The rows of R fall into 4 groups, and each row is roughly a mix of its group's hidden directions.
R:
[[-15 -18 -10 -15  19 -22  56 -12 -21  30]
 [ 15  18 -41  24 -23  43   5  35  -2   0]
 [-33  15   4  19 -12  24  58  25  -2  -6]
 [-30 -20   5  36  45   8 -24   6  33   0]
 [-20  10  26   0 -53  27  14  23  32  10]
 [-37 -10   9 -57 -12  21  17   7 -24 -11]
 [-18   0   3  42 -45  14  20   0  18 -38]
 [ -8  -2 -28 -17 -37  -4  38   2  39 -31]
 [ 15  27 -13  35  -5 -18 -34 -18  20  42]
 [ -3 -18  16 -34  -1  16 -43  17 -48   2]
 [-20  38 -16  -6  21  -5  46  34  -6  22]
 [-14 -10 -28  14 -22 -19  52  30 -19 -20]
 [ -3  12  34  38 -29  23  41   7   6 -24]
 [-21 -22   2 -18 -14  -7  65  13 -11  21]
 [-18  28  20  25   9  -8   4 -22  21  56]
 [  9 -24  -1  10 -18  -5 -64 -13  -9 -31]
 [-32  -7  21  12 -12 -31  45 -25 -32   0]
 [-16  22 -28   4 -46  15   9 -33  30  22]
 [-58  31  -3  -3   6  -2  43  -4  13   4]
 [-17  29  16  28   5  -6   0 -20  20  58]
 [-16 -26   8 -37  29 -45  -7 -29 -13   9]
 [ 10 -14  14 -38  -8  13  45 -25  39  12]
 [-14  -5 -17 -22  10  -9  45  -7   2  56]
 [-30  -2 -24   8  35 -22 -35  17 -34 -23]
 [-61  40  -8  16   5  -2  21  14  -8   0]
 [-12  -7   2 -30  12  -4  31 -18   3  62]
 [ 11  22 -34  31 -16  49   0  29 -11   1]
 [ 37   3 -24  33  -8 -23 -45  -7  -9  24]
 [ 27   2 -16 -29 -11  38 -36  36  21   1]
 [-40   7  14  22 -20  20  32  -1  21 -42]
 [-30 -20 -44  23 -31  -1  31   5 -19 -17]
 [ 14  19  -5  32  20 -15 -56 -24   1 -22]
 [-38  15 -20  23  35 -16 -14  25 -40  -2]
 [-43  24  22  28  30  35  14  17  12   3]
 [  8 -14   5 -42  11   5  42 -26  42  -2]
 [ 25  13   1 -19  29  23 -53 -17  21  19]
 [ 29 -33  17  13 -18   1 -53 -17  -7 -24]
 [-19 -13  13  -7   7 -36  22 -37 -31  40]
 [-15   1 -26   4  35 -21 -32  32 -38 -20]
 [  6 -16   1  13 -20 -18 -61  -6 -11 -37]
 [ 14  24 -16  26   8 -32 -36  -2  -1  48]
 [ -9  27  14  33  12 -10 -11 -16  10  60]
 [ -8  10 -46 -29 -16  -2  41  15 -14  31]
 [-19 -14 -13  15 -25 -25  50  20 -29 -23]
 [ -6  12   3  49  -5  -4 -43  19 -39  -6]
 [-19 -10 -22 -40 -33  15  36  -6   4 -34]
 [ -3 -31   5 -41 -12  13  22  13 -12 -52]
 [  8  -5  -2  38   5  -8 -45  21 -48   7]
 [ 32 -30  14 -11 -31  10 -31 -32  26 -22]
 [ 36 -27  19 -19 -21  12  -7 -35  39 -19]
 [ 14  25 -10  -1  26   4  35  46 -21  32]
 [-25   6 -10 -10 -23 -31  33 -23 -43  23]
 [-10 -15  10 -34  -8  14 -38  21 -50  12]
 [-47   0   7  19 -15  11  12  -6  36 -44]
 [-49  20  12  27  24  32  24  22  11   2]
 [ 14  29 -23 -13 -37  34  10  29  31 -18]
 [ 20  25 -29  25 -38  41  -2  26   8  -9]
 [ 34  -9 -19 -31  19 -23 -37  -8 -21  33]
 [ 33   7  -4  21  -4   2  10  19 -44  49]
 [  0 -19  -4   9 -19  -8 -65  -4 -16 -33]
 [ 15  28 -10  50  24 -25  -2  -8  28  27]
 [ -5  16   9 -31 -26   9  29 -16  52 -24]
 [-28  29 -21  -3 -36  25  16 -28  33  17]
 [-26  -2  35 -32  45   2  18   8 -33   0]
 [ 11  26  18  41  44 -12 -16 -13  12  31]
 [ -8  24 -31 -42 -23  24  30   8  -4  30]
 [-47   5   0 -19  49 -12  -6   9   7  35]
 [ -8  12  10 -35 -34  10  29 -13  48 -18]
 [  5 -30  13  -1 -26  -6 -41 -37  17 -36]
 [-55   4 -23  21  15  12  29  22 -18  20]
 [ 41 -14 -28   8 -17 -12  11  14 -41  35]
 [ 54  -2  28 -22 -25 -13 -12 -24   9 -25]
 [-37  32   1 -12  34 -26  28  21  10  27]
 [ 26  15  14  47  40  -8 -31  -9  -1  22]
 [ 42 -25  18   7  30 -23 -32   6 -29 -18]
 [ 22  21 -15  39   7 -18 -41  -8   0  40]
 [  6  -1  11  66 -38  14  -1  -2  -1 -16]
 [-27  -6  -4 -32  -9  -6  36 -39  41   3]
 [-17 -21 -19   3 -12 -36  38  10  -8  48]
 [-16  15  30  29 -44  18  -8  15  40  -8]
 [  3  10  -1 -30  30  12  60  14  14  20]
 [ 19 -12  14  -8  36  12 -34  -7 -53 -12]
 [ 16  18  46 -30  38   7 -18  -5  32  -1]
 [  6  16  26  -8  21  11 -46 -41  18  28]
 [-34 -18 -55   5  20  -2   4  14 -29  22]
 [-38   0  10 -55   5  30   8  11 -23 -17]
 [  6  17   4  33   3 -24 -57 -28 -10 -16]
 [ 22  22 -40 -33 -19  27 -34  22  -3   3]
 [ -7  -6 -21 -12 -39  -6  42  -1  41 -27]
 [  8  16 -44  33 -15  44  -7  28  -9   1]
 [ 36  19  30   0  22   1   2  17 -22  52]
 [ -9 -12   3  29 -32 -14 -56 -22 -10 -20]
 [  8   6  24 -13  40  21 -17 -32  34  33]
 [-40  29   4 -13   0 -15  37   3  39  25]
 [ -4   6 -21  22  33  13 -55  11   8  31]
 [ -6  -6  15 -25 -14  15  45 -34  42  11]
 [-39  34  -3  12  -2 -24  42  18 -12  27]
 [ 30 -30  11 -24 -27   3 -29 -25  28 -32]
 [ -4 -25  16 -34   6  34 -13   8 -46 -29]
 [ -2   7 -41 -31 -44  -8  34  12 -22   1]
 [ 20 -22  27  -2  48  -6 -12  24 -33 -26]
 [  8  -7  26  -4  48  24 -26  11 -39 -21]
 [ 26  26 -35 -30  -2  37 -34  17   6 -10]
 [ 35  -5 -47  13 -17  11 -47   9   7   3]
 [-41   1  31 -36  24   8  41   7  -4  -4]
 [ 14   7  -1  34 -10 -15 -46  31 -39  -6]
 [ -5  21  23 -25  22   8 -12 -58 -10  26]
 [-15 -18  19 -41  15  32  -5   8 -43 -26]
 [  9   7  32  25   3  -1 -58 -21   3 -30]
 [ -6   8 -28   8 -34  -2  38  -3  51 -17]
 [ 30 -37  10  16 -18  -2 -52 -24  -8  -9]
 [-18 -21  16  -8   7 -36  28 -29 -29  39]
 [-14  18 -28   3 -50  -6  13 -24  32  29]
 [ 34 -10  19 -44  39 -18 -24  -8  16  11]
 [ 21   8   5  21  35   6   7  45 -41  21]
 [ -7 -30  -8  33 -16 -23  32  43  -1 -27]
 [ 55  -8   5   6  -5   3 -24  40 -31  12]
 [ 17   3 -21  23  48 -30 -33 -27 -11  -6]
 [ 56 -43  19  -8  -4   8 -22 -19   8  -5]
 [-29  -6 -27   2  40  -2 -38  18 -33 -20]
 [ 11 -26 -18 -31  -7   5  10  21 -12 -60]
 [-20 -27   3 -15 -13 -15  58  12 -11  31]
 [ 37  14  49 -25  29  -1 -16  -1  22  15]
 [ 17  -1  -4 -46  42 -17 -18  -1 -16  36]
 [-52  36 -23   2  14  -7  26  24 -13  14]
 [ 44 -28  29  10 -17  10 -25 -32  20 -20]
 [ -7  20  22 -21  20   2 -16 -58 -10  30]
 [-22 -28 -24  17 -19 -13  42  -9 -42 -12]
 [-31 -23 -51   9  20 -12  -6   8 -28  29]
 [-49   2   4  -8  52 -10  -3   7   0  34]
 [ 15  -7  13  -2  39  16 -38  -1 -53  -4]
 [ 10  17  -7  15 -17  36 -18  35  38 -34]]

In each list below, one row fits none of the groups, and each other row fits one group, some only roughly. Which row is it?
  Q_574: [-23 -17 -14  -6  -3 -31  48  -9 -29  35]
  Q_956: [ 17   5  -5  62  -7 -38 -19 -11  16   5]
  Q_172: [-23 -22  30 -29  12   6  48  18 -16 -26]
  Q_340: [ 23   5  16   6  -1  33 -46  19  26 -36]
  Q_323: [ 22 -20  -4 -18   0  14 -50  13 -43 -21]
  Q_557: [-37 -12  35   1  29 -20  41 -12 -24   6]
  Q_88: [  3 -24  -7 -24  32 -31  19 -23 -41  25]
  Q_70: [-16  31  19  16  39 -19  12 -11   1  49]
  Q_806: [-40   7  24   4  -1  16  11 -16  35 -48]
  Q_816: [-10  41   3  12  40 -27   4  -7  22  41]
 => Q_956
  Q_892: [ 13   4  28 -45  39 -12 -23  -9  34   3]
  Q_348: [ 36  20 -19 -12 -11  16 -54  13  28   4]
  Q_115: [-18 -27 -10  -4 -25 -29  50 -13 -28 -16]
  Q_576: [ -4  34   5 -35 -29  21  17  14  40 -25]
  Q_120: [ -8  25   8   2 -32  19  55  18 -25 -19]
  Q_377: [ 16  27  -3   1   9  45 -43  11  34 -16]
  Q_358: [-61  30  -4  31  -5   4  -7  15 -20 -10]
  Q_97: [-51  -5   1 -21 -22  -4   9 -40  35  -4]
  Q_9: [  0 -16  13 -15 -29   3  66   3  -9  20]
  Q_320: [ -6  12  35  17  57   4 -13 -25 -20  18]
  Q_805: [ 28  17 -17  -9  -2  18 -60  10  31   5]
 => Q_9
  Q_180: [ 44 -21 -33  36 -28   9 -24   0  -7 -13]
  Q_686: [-40   0  38   2  47 -16  16   2  -7  25]
  Q_615: [ -6  38   0  24  36 -34   5   4  26  35]
  Q_459: [ -1 -24 -18 -14  40 -34  23 -14 -43   3]
  Q_188: [-29 -16  12 -14  -2  18  43 -45  26  13]
  Q_669: [ 49 -45   5 -29  18  21 -14 -12   8  -5]
  Q_362: [-43 -16  26   3  26 -10  39 -12 -34   0]
  Q_767: [ -6  11  18 -12 -38  42  24  35  28  -2]
  Q_687: [ -8 -26  -5   8 -40 -31 -41 -35   6 -14]
  Q_909: [ 18  11 -14  26 -14  19 -19  33  11 -55]
  Q_836: [-33 -22 -49 -29  27 -16 -20   5  12   4]
  Q_281: [-58  43   9  -4  14  -7   8 -15  23   5]
 => Q_281
  Q_482: [ -6  -3  30  40 -17 -18 -16  -4 -22 -50]
  Q_205: [ 28  -3  32  54 -36   6   3   0 -12 -11]
  Q_204: [ 42 -31  16  15 -11  -1 -50   6 -22 -10]
  Q_479: [ 17  -3 -20   6  32 -12 -42  35 -38 -12]
  Q_804: [-11  -2 -32 -10 -15 -10  57  26 -27  -9]
  Q_672: [ 14 -37  35  22  37 -10 -34  -2  14 -21]
  Q_165: [-12 -21 -58 -38 -15 -18  23   4  -4   4]
  Q_674: [-44  23  14 -23  15 -10  47   8  18  17]
  Q_208: [-9 13 44 52 28 25 -9  0  2  5]
  Q_122: [ 27 -23   3  -7  25   9 -36   2 -43 -35]
  Q_584: [ 16   6  49  28  25   3 -43 -16  11   4]
  Q_953: [ 20  30 -12  22  14   2 -21  -9  19  59]
 => Q_953
  Q_900: [ 49 -22   7  40 -17  11  18 -10 -31 -11]
  Q_788: [-33  -3  40  -2  46 -15  25  -1 -12  27]
  Q_512: [ 18   0 -17  33 -36 -31  13 -16  39  24]
  Q_662: [  3  27  45 -14  31  14 -28  -3  37  13]
  Q_244: [-19  16   5  15  -4 -14  52 -14  48  12]
  Q_389: [-18  -5  -9 -15   5 -25  39 -32 -38  34]
  Q_718: [ -4  -9 -15 -34  32  25  46   0  21  28]
  Q_149: [ -5  21   1  12  21  14 -68  -1   0 -23]
  Q_274: [-21 -17 -60 -26 -14  -6  25  17 -17   7]
  Q_201: [ 17  20   7   2  28  14 -58   8  28  23]
  Q_651: [  2   3 -38 -34  12  11  26   7  17  50]
 => Q_149
